Rows are one point carried round by a steady rotation, each followed by how many steps it has turned.
The counts run from 0 to 613.
[141 124 111 164 137 148 134 131 153 106 124 102 103 144 119 116 130 104
 104 127  97  90  86 159  96 142 132 124  86 103 131 155 117  94 167 108
 120 156  64 120 116 118 148  87 129 175 157 146 166 126  97  95 113  84
 142 126 150 153] => 98
[131 144  52 120 152 165 138 108 134 113 129 122 156  96 125 102 188 110
 174 138 130 140 123 147 131 117 135 151 115 139 124 112 148 146 113 137
 129 138 139 143 134 170 139 140 112 139  88 159 106 106  94  55 165 132
 114 122  99 159] => 506
[117  98 145 166  99 165 177 157 127 175 105 107 126  85 108 114 141 129
 126 146 102 104 117 161 149 147  99 130  89 115 133 134 135 106 168 103
  95 134 119 103 160  94 147 114 152 127 123 120 167 128 106 169 147 108
 174 132 130 107] => 41
[111 161 139 105 135 116 142 166 136 147 116 155 110 146 140  89 151 136
 147 145 144 109 130 175 122 145 118 155 109 147 100 130 126 124 138  85
 184 198  96 152 137 142 155 120  89 155  90 158 163 145 136 133 108 137
 150 113 125 134] => 613
[105 149 107 110 123 140 165 113 107 135 118 152 109 100 132  89 173 110
 142 146 123 125  92 142 176 154 111 168  97 145 109 136 142 118 150  80
 146 185 112 144 172 145 155 104 102 121 127 156 185 148 139  95 137 127
 140 132 152 136] => 172
[120 103 101 147 132 161 154 150 145 177 147  78 136  80 112 129 159 126
 136 140 111 101 159 172 139 138  96 149 148 150 109 129 155  97 125 126
 101  95 148  76 108 113 118 139 162 135 140 114 152 106  66 145 141 104
 137 120 119  97] => 417
[144 124 125 151 138 133 136 150 148 110 135 107 100 160 133 112 122 118
 110 113 100  86 118 178  93 147 139 123 116 102 127 160 136 110 172 114
 135 143  72 139  79 146 146 102 148 163 178 148 136 118  90 104 104  88
 135  98 124 166] => 536
[113 150 121 145 124 135 134 148  98 147 127 146 114 130 108 115 179 117
 150 183 113 107 151 175 130 102 148 135 115  92 155 147 159 154 172 156
 127 119 120 112  88  92 120 118 121 145 115 157  77  95  94 107 102 111
 145  99 119 132] => 494
[118 103 111 152 127 163 163 155 142 187 142  96 140  86 117 126 157 133
 129 140 120 105 159 166 147 135  91 146 144 149 118 130 152  99 131 128
  92  93 156  88 117 112 120 140 165 137 135 112 147 105  72 159 157 114
 150 124 110 106] => 418
[105 164  70 146 148 165 114 142 149 148 146 122 135  82 100 120 159 129
 156 166 123 123 155 170 119 138 126 148 134 149 103 127 126 132 105 131
 119 147 127  67 105 135 124 124 111 129  59 146 173 123 108 125 123 132
 145 125 155  80] => 569
[148 133  75 150 153 183 124 146 145 111 121 122 149 126 116  87 124 131
 128  97 107 140 119 157  96 142 109 125  88 114 124 138  93 143 124 131
 113 135 106 140 146 197 156 128 129 150  85 133 175 141 126  78 171 136
 131 132 113 142] => 301
[132 170 106 117 165 112 128 182 101 143 135 150 115 164 137  92 159 127
 113 130 132 121 184 170 118 127  78 152 111 140 108 141 124 150 119 135
 164 113 120 143  93 157 121 132 115 180 123 132 164 127  96  81 127 157
 119  98  93 145] => 238
[123 107 146 149 102 175 164 147 147 143  87 124 134 121 107 121 138 138
 169 139 124 106 109 181 111 126 146 100 105  91 156 137 129 134 181 109
 106 152 116 151 159 139 172 140 131 124  99 158  83 115 120 140 157 106
 172 119 102 152] => 431
[133 125 126 172 134 156 153 161 134 165 126 116 159 121 116 110 159 124
 117 146 133 104 142 143 127 121  76 142 110 166 114 124 134 105 133 144
 100 112 141 107 130  78 111 140 134 187  97 124 148 107  64 142 182 128
 148 159  97 136] => 195
[121 137 125 123 132 121 166 162  76 148 147 137  96 136 129 115 168 103
 121 150 111  98 152 163 168 123 113 153 108 112 153 137 138 147 168 123
 128 106 113 147  74 120 141 113 104 155 198 141 133 111  93  88 121  99
 148  97 111 144] => 545
[123 142 134 148 138 118 129 186 134 172 136 135 122 132 126  82 146 137
 135 176 132 115 169 176 122 145  98 142 115 149  95 136 163 132 142 133
 164 156 106 114 101  97 109 121 131 161  73 117 153 124  94 165  97 147
 138 125 115 102] => 185
[110 152 144 107 114 117 151 175  92 161 100 167  93 138 126  90 145 137
 140 157 116 124 156 186 147 142 113 134  93  91 128 151 134 158 163  98
 171 156 106 149 131 142 149 117 107 129 118 142 153 145 148 132  93 148
 152  89 118 127] => 390
[ 99 154 115 160 142 158 124 167 149 171 113 138 150 113 108 117 160 152
 140 162 128 119 157 172 108 119  99 124 120 150 110 139 125 116 114 144
 120 138 135  76 134 100 114 138 132 153  43 144 165 126 110 158 146 154
 162 139 127 100] => 572
[104 178 104  97 156 111 125 148 143 145 147 150 115 147 155 106 179 136
 137 136 139 116 148 188 129 153  94 167 157 181  85 155 152 100 125 112
 184 152 121 128 108 153 129 125 126 145 114 146 162 128 117 120 123 140
 120  93 119 151] => 234
[114 134  86 118 150 129 137 147 128 144 111 105 143 112 137  93 164 125
  97 120 105 128 137 152 121 142  68 157  89 133  92 135 150 100  95 123
 155 122 134  92 150 136 112 116 142 167 147 121 205 128  79  90 121 144
 116 115 120 124] => 243
[ 89 157  91 125 122 145 134 101 112 132 131 137 124 101 116 128 214 107
 152 173 102 122 128 167 151 120 135 153 120 119 140 148 188 125 149 149
 127 116 135  90 121  94 118 114 140 123 126 149 100 101  86  91 114 108
 127 108 139 137] => 497
[132 141 102 146 143 166 152 161 134 143 105 145 154 131 129  84 153 151
 134  98 126 145 141 161 126 131  74 119 103 140 121 137 101 139 126 125
 119 120 142 147 164 170 150 149 139 147  70 133 174 149 144 113 201 165
 141 126  94 149] => 298
[109 128  69 113 123 150 157 110 104 131 109 120 147  61 115  99 184  95
 160 170 114 132 118 137 148 124 127 151  66 108 132 112 168 137 123 130
 132 147 135 116 163 118 132 118 102 130 116 146 132 113  86  72 114 126
 127 131 129 119] => 119
[ 84 146 134 131 108 166 154 142 129 173 100 164 119 118 111 152 174 151
 151 141 122 109 141 188 151 120 121 127 134 112 160 163 111 127 162 112
  97 116 153 125 148 133 162 144 125 100 120 165 132 123 148 137 170 121
 187  97 122 129] => 215
[137 127 117 191 144 159 129 160 153 117 125 130 134 165 124 107 149 137
 108 100 104 117 124 171  95 127 100 101 115 129 141 167 128 113 171 155
  96 100 112 122 119 123 136 125 185 162 104 131 118 124 102 121 175 116
 140 125 104 184] => 146
[110 150  94 134 142 167 124 154 164 164 137 129 145  92 115 119 147 149
 173 151 143 126 158 182 118 141 120 143 158 163  89 126 121 126 112 117
 129 155 131 105 123 152 135 146 127 116  42 147 160 135 126 148 144 135
 153 125 125  89] => 132
[104 140 146 147 110 158 150 130 161 154 126 130 117 118 112 140 149 122
 166 166 141  78 105 179 132 128 150 142 146 146 127 133 130 102 163 101
 111 172 111 127 128  99 160 126 105 144 100 182 107 108 115 152 146  89
 178 131 135 136] => 51
[121 102 140 167 110 163 169 140 141 152 129 100 116  99 117 107 131 114
 128 138 107  95  90 156 148 161 105 136 103 135 113 145 132  96 172  89
  99 161  98 121 153 102 154 107 149 128 126 132 173 135 112 167 153  91
 163 151 147 123] => 479
[109 147 159 155 126 132 152 171 108 159 132 142  88 167 126 126 157 129
  89 136 120  82 140 174 145 128  86 141 112 133 142 171 109 105 175 111
 113 111 111 129 105  93 141 107 135 167 166 145 171 129 118 129 150 107
 165 119 124 150] => 318
[132 147 142 157 138 131 151 165  94 134 129 141 100 169 120 114 155 103
  90 134 103  85 127 162 133 119 108 136  91 110 156 162 112 126 173 123
 108 111 100 138  94  96 140 100 120 182 171 146 153 117 102  97 144  96
 162 118 124 161] => 320
[104 141 107 106 128 131 153 123 102 160 156 117 104 103 130 135 186 102
 141 166 120  90 138 168 175 132 117 171 139 139 121 132 160 110 142 107
 134 131 126 113  95 108 134 114 103 132 188 152 144  99  84 106 105  82
 142 101 136 122] => 110
[114 139 155 123 122 117 171 170  91 169 142 135  92 150 139 114 163 127
 118 148 127  80 153 173 159 132 101 151 126 125 142 150 146 129 176 107
 139 115 115 150  86 111 150 120 127 154 193 134 129 107  94 130 128 100
 150  99 102 153] => 543
[130 103 140 147 122 144 173 194 114 181 100 116 132 115 113  99 124 142
 104 129 108 111 156 160 129 144  66 128  70 104 130 133 116 125 136 110
 121 120 121 116 147 124 135 129 136 158 135 111 208 130  99 147 142 145
 161 118 103 105] => 471
